One turn moves each row of this set onto another row. After a few examples, where does it send each row asked below?
j_70: [-11  -6   8   2  -5  16   1  24  12 -17  -3 -18  14 -43 -17 -16   1  11
   2  21  -9]
j_185: [-22 -11  -2 -26 -24  -2   2 -18  11 -25 -24 -40  -5 -45  -2  24 -10   9
  14  13  -2]
j_873: [-24  17  -6 -17  -3  -8 -14  -1   7  -3 -16 -11  38 -49   0   6  -5   1
  17  -5  -7]
j_827: [-14   5   4  -7  -3 -27  14  20  14 -29 -37 -18  28 -38 -19  24  12  -5
   7  27 -17]
j_863: [-24 -10   0 -19 -27  -6   7 -21   9 -22 -24 -38  -2 -46   0  22 -16  13
  11  15  -6]
j_596: [ -6 -18  22   6   2  12   1   9  14 -12 -10 -24   2 -28  -7 -14  -5  24
  -5  20  -8]
j_724: [-14   5   2 -30   7  -1 -26  -4  11  -3 -21 -18  22 -32   3  10   3   2
  17  -8   4]
j_814: [-17  19  -2 -25  -1  -2   5  25   1  -3 -35 -23  19 -27 -25  -2  10  -1
  -1  11  17]
j_879: [-26  -5  -6 -19 -30  -5   7 -16  10 -25 -21 -36   2 -53  -4  21 -13   9
  14  14  -7]
j_824: [-24  23  -2  -4 -10 -12  21  19  -3   2 -35 -18  29 -35 -21  -4  -5   8
  -9  14   4]
j_729: [-22   9   5  -4  -2 -17  -5 -16   5   5 -23 -13  33 -40  10   8 -16  16
   6  -5 -15]
j_298: [ -6 -11  20 -11   7 -27   9   5  18 -23 -46 -27  11 -16  -8  26  12   9
   1  24 -10]
j_160: [ -6 -14  15  -5   3  19  -6  18  15 -16  -7 -24   3 -30 -13 -14   4  14
   2  20  -2]
j_367: [-14  -4  14   3  -2 -35  20   7  15 -22 -44 -21  24 -29  -8  24   3   9
  -1  26 -20]
j_417: [-14  -2  14 -17   8 -12 -18 -20   9   5 -27 -20  18 -25  13  11  -8  18
   7  -7  -3]
j_777: [-10   5  13 -24   7  -5   4  10   2   3 -44 -31   4  -9 -14   0   5  13
  -9  10  19]
j_203: [-11 -10  14  13  -5   9   9  13  11 -12  -7 -18  13 -40 -10 -16  -9  20
  -5  22 -15]
j_304: [ -7  -4   9 -21   6 -20   3  18  18 -29 -40 -23  15 -25 -16  25  21  -5
  10  25  -6]
j_69: [-17   9  15  -2  -2 -16  20   2  -2   8 -45 -24  15 -18 -10  -2 -10  22
 -17  13   5]
j_139: [-24  -6  -6 -26 -27   0   2 -13  11 -28 -21 -38  -1 -51  -5  23  -8   5
  17  13  -3]

j_724 moves to j_417
j_69 moves to j_824
Now find these:
j_863 moves to j_879
j_70 moves to j_160
j_298 moves to j_367

One turn moves each row of this set onto another row. After a few examples, where does it send each row asked below?
j_557: [-11   6 -17   0  22  -8  -3 -21 -10  36  12  38  10  11]
j_449: [  4 -20 -11  14   9 -11  12 -25   9  12  12  52  16  -1]
j_812: [  9 -20   3  17   2   9 -10 -19  -7   4   5  27  19   0]
j_901: [ -2  -7 -31  21  41  -3  18 -12   3  23  17  18 -16 -19]
j_427: [ -2   4  -4   0  14  11   6 -21 -24  41  10  20  14  10]
j_243: [  1  10 -14   5  22  -5  13 -16   2  42  11  14  12  17]
j_3: [-11 -15 -16  18  36  16  10 -19 -24  20  16  29 -12 -26]
j_294: [ -6  -1   2  -2  15   6   0 -17 -18  41  12  23  14  12]
j_482: [ 19 -23 -33   8  10  -7  23 -20   7   6  -3  26   6 -18]
j_841: [ 21 -13 -15  12  -6 -15   1 -15   0  13   7  14  19  -1]
j_891: [ -3 -11 -10  13  28   7  32  -5 -14  21   9   0  -6 -23]
j_780: [  3 -19   7  19   1   3  -2 -21  -5   7   6  32  22   2]
j_134: [-13  -3 -26  19  39  -5  26  -8   0  12   9  15  -9 -21]
j_438: [ 10   2 -16  11  25  -3   6 -15   3  47  20  10   3  11]
j_283: [  1 -29  -5  19  18  14  10 -24   3  -4   0  42   9 -12]
j_571: [ 26 -17 -20   6  -4 -15   6 -16   2  17   9  18  16  -4]
j_797: [  6 -17 -15  12   2 -18  13 -25   4  15  12  48  18  -2]
j_110: [ 18 -26 -29   8  12 -10  26 -20  12   9   5  33   5 -16]
j_395: [  2  -5  -1   8  19  16  -1 -22 -24  44  19  21   6   5]
j_858: [-17  -9 -16  14  31  11  19 -13 -26  11   8  22  -7 -28]
j_859: [ 17 -25 -11  15   9  15   8 -17  -1  -2  -8  10   9 -13]
j_293: [ 22 -25 -14  11   5   9   5 -14  -4   1  -3   8   9 -16]
j_650: [-12  12 -20   6  25  -1  -1 -24 -10  32   9  36  11  11]
j_93: [ -7   4 -24  12  30  -1  -5 -26  -8  38  20  41   1   5]
j_789: [ -9 -10 -29  10  39  -4  23  -7  -1  13   5  15 -13 -24]
j_272: [  2 -29 -11  16  17  12  20 -27   3  -1  -3  43   9 -14]
j_14: [  1   5 -12   1  19 -10   2 -12   1  41  12  13  11  16]
j_393: [-16 -17 -15   8  35  12  20 -12 -20  12   5  24 -10 -28]
j_657: [  6 -16  -9  17  30  14  21  -8 -12  29  16  -1 -11 -20]
j_888: [ -4 -17  -9   9  32  10  25  -3 -10  17   5   0  -9 -22]

j_780 moves to j_272
j_571 moves to j_293
j_395 moves to j_3
Now find these:
j_891 moves to j_427
j_557 moves to j_789

One turn moves each row of this set onto another row. After a few examples, where does it send each row asked below?
j_99: [ 19   4  28  16  -4   5  13  19   1 -14  -1 -14  15  -3 -27  -7   6   1
  20]
j_247: [  1  -4  22   4 -11   0   0  -4   6  16  -1  11 -17 -14  -8  15 -19  -3
  16]
j_116: [  5 -22  34  12 -11  -1  22 -23  -2  -8   3 -10  17 -15  -8  11  13  16
  -7]
j_326: [ 19 -21  24   2   2  23  17  20  17 -18  12  -3   5 -18  -6   7   3  24
   0]
j_966: [  9  -2  24 -22  -7 -10  -2   4  -4  -6   8   1   0 -18 -26  13 -15  -7
  24]
j_577: [  0   3  10   3   6  -3   5  30  -5  -2  13  -1  31  -3   0  11 -16  32
  23]
j_362: [-17  -2  16  -4  -3  23  12 -13  -8   9  17  17  -4  -9  -6   1  13  11
  20]
j_548: [ -1   8  15   7 -19   1 -10 -16   6   7  12  -3  29   4  -6  13  18  -2
  19]
j_683: [ -8 -13  28   1 -19   4  17 -18  -1 -29   2   8  17  -1   1  24 -31  18
  17]
j_923: [  3 -16  18 -16  -4  -1  -6  13  15 -13  10  17   7 -18 -32  25  -7   1
  12]
j_761: [ -1   7  29  12 -10 -15  15   1   3  -4  -4   1  35   9 -22  11  -6   2
  35]
j_702: [  0   0  15 -22 -16   6  12  15 -17 -29  10  -2  10 -16   0  13  -6  -6
  14]
j_799: [ -2 -17  16 -18   7  -6   2  -9  -2 -25  23  15  11  -9 -13  23 -20  23
  17]
j_490: [ -4   3  32  -4 -16  12   1 -14  -9  11 -13   9 -11 -19 -15  -2  -7  12
  25]
j_246: [ -1   0  13  26   2   8  -1   2   0 -33  13  11  27   5   0   0  14  16
  18]
j_890: [-15  10  20  -4 -28  24  12   2   3 -13   6  15  30 -24 -15  -1  -6  20
  28]
j_236: [-11 -14  35  10 -33  -3  11   7 -13 -10 -10   2  15   6  -9  -5   4  13
   0]
j_545: [-15  -8  21  -5  -6  23   4 -16  -5 -16  11  30   4 -14  -5   0   1  33
  22]
j_543: [ -1 -12  24  15  10   7  23  16  -5 -28 -13  11   7  -7  11   4   3  22
  13]
j_150: [ 16   5  16   3   5  16  -6  10  22   6   7  -7  12   6   3  25 -15  18
  26]
j_500: [ 20 -17  28  -1  -2  27  16  23  16 -19  10  -3   9 -16  -8   7   5  23
   3]
j_552: [ -2  10  15   6 -20  -1  -6 -14   6   3  17  -1  30   0   0  11  18  -3
  17]
j_526: [  1   9  21  -5  -3   5  16  -6 -13   1 -22 -10  11 -27  -4  18 -19  20
  24]
j_881: [  3  -1  28  27 -12  16  -6   3  -1  -1 -14  -9  11  11  -5  -2  -8  34
  12]
j_655: [-12 -24  18 -13  11  10  10 -18  -1  -7  10  12  13  -5 -22  27  -1  33
  11]
j_290: [  3 -23  30  15 -14  -1  17 -23   0  -9   1  -5  15 -14  -9  10  18  15
  -9]
j_403: [ 12 -12  17  20   1 -19   5   2 -12 -14  14 -18  24   2 -10  13 -13  23
   1]
j_563: [ 16   7  18   5   1  14  -7   6  23   3   2  -4  13   5   9  27 -16  20
  24]

j_799 moves to j_966
j_500 moves to j_563
Now find these:
j_761 moves to j_236
j_548 moves to j_290
j_683 moves to j_702
j_923 moves to j_247
j_99 moves to j_881

